Each path below is one point turned by a fixed rotation once a step. After each direction that follows a path, write how fast that rotation turns it, in deg/step (0 if it stays still).
Each turn is a multiple of 5 degrees from 10 to 175, or 0.
Each row of a path follows its step; steps can be skipped.
Path 1:
step 0: 3.3 -9.2 27.3 -17.8 -38.2 -16.8 17.5 10.5 23.2 0.4 -2.4 11.4 20.8 -4.1 50.2 39.3 -25.4 -0.8 6.5 6.7 17.6 -11.2 0.3 39.6 -4.8 7.9 -5.3 -19.2 14.4 -6.1 20.5 -0.2 28.0 -4.5 -5.4 -12.4 -8.2 -21.1 -17.5 -8.3 17.0 -13.6 44.6 -21.4 5.2 -10.0 7.6 15.3 37.1 0.0 25.4 -4.0 -49.8 23.6 -2.4 1.5 -9.2 16.4 -7.6 -10.2 23.5 0.6 -28.6 32.9
step 1: 29.6 -24.6 -29.4 5.7 16.9 -7.0 -11.8 -35.4 -8.8 7.3 6.8 14.9 -21.7 10.1 2.8 -17.0 -19.1 37.1 -3.9 23.4 -1.0 4.5 25.0 0.0 17.8 19.3 29.0 32.2 -12.3 1.3 1.5 -20.7 32.6 16.5 23.4 16.2 15.9 -12.3 11.1 -3.2 17.8 2.6 -22.6 44.7 18.4 18.5 48.2 4.8 11.6 10.4 -18.4 20.2 -14.4 -2.5 19.7 11.0 -22.7 -22.3 -17.3 41.9 0.9 -17.6 -20.6 -1.2
step 2: -5.7 6.0 10.9 25.7 -8.4 10.4 -55.5 12.0 26.7 10.3 1.4 -4.0 5.7 27.9 31.9 31.0 -3.5 -2.6 3.4 -17.4 -8.9 -11.0 13.4 23.0 3.2 33.7 -34.9 -33.1 24.9 -6.4 -36.3 -17.9 -26.1 8.8 22.5 -5.4 15.7 -20.3 -13.1 -27.2 -4.0 7.3 28.9 -3.0 -34.8 -5.2 -2.0 -9.0 -27.6 -0.8 -31.0 -12.8 31.8 4.6 18.8 14.2 -12.7 -8.4 -25.5 -1.3 11.3 27.6 -18.3 -1.5
step 5: 13.3 19.9 6.4 11.5 -2.8 2.3 -21.0 0.5 13.9 9.1 -16.1 8.2 6.6 -37.4 -12.4 -8.8 32.7 7.0 19.0 9.9 -19.1 -22.8 3.5 -12.0 -18.2 18.1 -9.6 16.1 14.4 -6.1 25.2 3.8 -33.2 -6.4 -9.6 -24.6 -37.9 11.5 -1.7 -3.0 -26.6 -29.9 -3.6 -38.1 -7.1 -3.7 14.2 -1.4 22.7 -1.8 7.1 18.3 -4.6 11.6 -35.6 -5.9 -48.0 -2.1 -61.2 28.6 -25.0 31.3 -9.0 0.5
step 6: 20.7 19.0 -18.7 17.0 -25.8 -13.1 10.9 -8.1 2.8 -25.0 -9.4 -31.9 7.8 20.1 -1.8 -34.8 -36.8 3.6 19.5 -4.3 14.5 -18.6 14.6 16.3 6.3 -7.2 27.3 -26.6 12.3 13.6 -1.2 -12.6 10.7 -43.5 -12.1 -13.9 14.5 -21.2 40.5 27.9 -4.7 12.4 7.2 0.7 -38.6 -9.6 31.6 17.0 -24.5 28.0 26.4 20.5 -22.6 22.1 5.1 -20.1 27.9 3.1 -3.2 -19.8 -27.9 -16.7 -2.9 7.8
step 7: -2.7 -11.7 35.3 -3.8 10.9 -1.7 -26.0 -43.3 24.8 30.2 19.1 -4.1 -5.3 -28.9 20.2 24.8 -17.9 -38.7 31.7 0.2 -21.8 -21.2 -35.8 -47.3 -10.7 -2.4 4.6 -16.3 -3.6 -2.1 10.7 1.1 4.2 -22.2 8.0 -4.3 -12.7 -9.2 -7.9 -14.3 17.9 29.7 -35.0 35.1 27.0 -21.1 24.5 -7.7 7.5 12.6 -1.3 -0.5 -8.8 13.7 -10.0 19.0 7.5 -0.4 -5.8 18.7 0.0 23.6 -22.3 32.1
step 8: 8.5 -4.8 -8.9 9.1 -19.1 -25.1 -21.0 5.9 18.3 31.3 26.9 19.2 9.0 -12.8 -20.0 -24.9 -16.5 12.9 -28.0 1.2 15.3 -17.1 -11.0 17.9 -0.8 39.0 14.1 -0.7 44.4 -31.3 9.5 41.3 -8.4 25.1 -11.9 1.1 18.7 27.0 -3.6 -6.1 22.1 -23.4 5.6 15.7 -28.7 15.4 15.4 10.5 -19.2 -6.6 4.7 42.0 16.1 -6.2 17.4 -47.6 28.7 -23.1 -18.5 -5.5 14.7 -0.7 2.3 6.7
step 9: 11.3 -36.0 30.3 10.0 -9.8 11.0 -2.8 -15.5 -10.2 24.5 -22.1 30.3 -8.2 59.6 -3.3 -1.7 16.0 -11.1 -6.7 12.1 23.8 -15.5 -15.2 -42.7 -30.8 -15.9 -1.5 15.6 -10.2 8.0 -39.1 -16.9 -5.7 -21.5 37.4 9.9 10.2 -19.9 -1.1 28.7 -16.1 28.5 11.3 -11.6 -28.3 -1.8 -0.6 -11.5 -13.0 -6.0 11.9 6.7 2.3 16.6 -40.1 -7.3 14.0 -17.3 5.9 0.8 30.5 -4.8 -28.2 6.1
step 10: -12.4 6.3 17.5 15.8 -4.6 6.5 -5.2 24.0 28.4 -23.0 7.4 11.6 4.3 -30.4 12.1 0.6 -7.9 -2.3 0.8 -15.1 25.5 -44.8 17.3 12.2 -19.4 11.5 -54.1 2.6 13.6 -4.3 -39.4 28.8 44.7 2.7 9.6 30.1 -5.3 9.2 -13.7 -5.4 -14.8 -18.4 -14.8 44.6 32.5 -15.1 -6.4 6.0 34.4 -17.5 30.6 13.2 -9.7 17.5 1.4 -19.3 3.6 12.2 -9.7 4.6 -10.6 -7.8 23.3 -7.0
step 11: 7.6 -5.6 -10.7 -1.2 0.4 21.8 25.2 -0.6 25.4 -8.6 -34.9 23.0 7.9 21.0 -9.1 -17.9 32.7 -6.9 25.8 1.2 14.3 -1.4 15.3 -21.2 26.7 7.4 39.4 -6.8 -4.4 17.1 28.9 -12.1 -11.6 -2.5 21.0 -11.5 7.8 39.3 -14.0 2.2 -32.3 -15.6 30.2 42.0 -9.2 38.8 34.8 -14.1 33.4 1.1 -26.6 21.2 29.2 4.8 0.1 -9.2 6.1 -24.9 14.7 3.5 -15.7 11.3 -20.3 -7.7
step 12: -6.1 2.6 10.4 -1.7 14.5 -7.0 -29.8 16.8 -1.8 10.2 -36.9 -14.6 25.4 -18.8 7.9 30.5 19.9 -5.6 29.3 -3.8 -14.8 -13.1 24.8 12.3 -42.6 7.5 -1.8 -14.3 -36.9 2.0 -26.1 16.0 19.0 0.5 11.5 -26.4 -2.8 -4.5 44.7 8.2 -21.1 -1.4 7.6 5.4 19.8 -35.3 4.5 34.0 -53.3 15.2 19.3 4.8 19.3 -14.4 0.3 -9.6 5.9 -1.6 -19.8 -23.6 -1.2 9.5 -25.4 -33.6
Directions:
0.6 1.9 -12.6 0.1 -6.6 2.9 4.7 -0.9 -1.9 -0.9 -3.7 -2.0 -1.2 6.5 -5.9 -10.0 3.2 -8.8 1.4 -2.0 10.3 8.7 1.9 7.3 6.9 15.0 2.8 -1.5 5.3 -5.7 1.1 -0.1 -0.6 -1.1 -2.9 5.2 5.7 -4.7 -1.2 -2.0 0.7 6.3 -6.4 3.2 3.8 -1.9 5.5 -3.8 -3.9 0.5 1.5 -5.9 5.5 3.5 -2.8 -4.9 2.2 1.3 1.6 4.2 -1.9 -6.8 3.2 -2.0 -> 155
-4.0 4.9 1.3 -4.6 3.3 2.7 -1.3 1.6 4.4 -2.4 0.5 6.7 0.9 -13.9 -1.4 -11.6 2.3 0.0 8.4 0.8 -0.3 -1.1 0.0 -7.6 4.5 5.1 -0.5 -2.0 0.5 3.7 -7.6 -2.4 0.7 9.7 2.0 0.8 -1.4 0.7 -2.0 -6.6 8.7 -3.9 -1.4 -0.5 -10.7 -3.4 0.9 -5.6 -0.4 -5.8 -15.2 -5.4 -4.0 -0.9 3.1 -3.7 0.0 -7.1 -0.6 4.2 -2.0 -0.7 4.5 2.5 -> 120
6.1 7.8 -0.7 1.5 0.2 0.4 2.8 2.2 7.7 6.4 -3.4 0.2 1.5 -5.7 -10.0 2.9 1.5 8.3 -2.8 -4.1 0.8 0.5 -8.1 2.8 -5.7 0.9 -4.1 -7.4 1.8 -2.6 -1.2 9.9 6.5 2.0 5.4 -5.0 6.0 -6.8 -7.3 -2.0 -5.9 1.1 3.4 -3.9 2.5 -7.2 2.1 2.8 3.3 1.0 2.1 -6.8 -1.1 -12.1 -2.9 3.6 0.6 5.3 2.0 11.5 -3.6 3.1 -1.0 6.1 -> 145
-5.1 7.1 -5.5 1.0 5.4 6.1 3.3 3.2 -4.1 -5.4 -5.6 0.5 0.8 -0.3 2.8 1.6 3.1 10.4 1.5 3.2 -1.0 0.8 -1.4 -2.9 5.6 5.8 -4.0 -6.5 -5.7 -0.5 1.1 -0.6 1.8 -0.8 -7.5 -10.6 -0.9 7.9 4.3 5.5 -4.6 -7.2 -4.1 2.9 0.7 -6.1 -1.1 -9.9 -10.9 -2.2 8.6 2.3 4.4 6.1 -3.3 8.8 -3.1 -2.6 4.4 0.9 -1.6 7.6 2.1 5.1 -> 45
3.9 -2.3 -1.8 -1.7 3.9 -5.9 2.6 -5.8 -6.7 6.8 10.2 -6.4 1.8 1.5 -3.8 -4.4 2.1 12.5 4.4 -1.9 4.2 9.8 7.6 -3.3 2.3 -0.7 4.2 -9.0 4.4 1.7 -1.6 0.6 2.4 0.4 6.4 -4.0 -2.3 5.7 2.2 6.3 -4.8 -1.0 6.7 7.2 -5.2 6.6 -1.7 -2.4 0.6 2.0 -3.4 2.0 -7.7 0.6 -8.9 -8.0 -3.7 5.5 6.7 -0.8 2.6 -5.3 -0.6 1.8 -> 140
-3.9 -4.7 -4.6 0.1 2.7 1.3 8.4 4.9 -2.5 3.8 -7.9 -4.8 -0.7 4.9 1.8 -9.5 -1.0 4.5 1.9 -1.1 2.7 -3.5 -8.8 6.5 -5.9 -6.3 -4.3 0.6 -2.0 -3.3 1.7 -3.6 -1.8 -1.6 -0.1 1.5 2.2 4.9 -0.2 -2.3 13.1 -15.8 1.4 0.0 -2.2 14.5 6.7 1.6 -0.5 4.3 -0.8 0.8 -1.2 -1.9 -1.5 0.2 6.2 4.0 -1.6 4.5 -5.9 -1.0 -3.1 5.0 -> 140
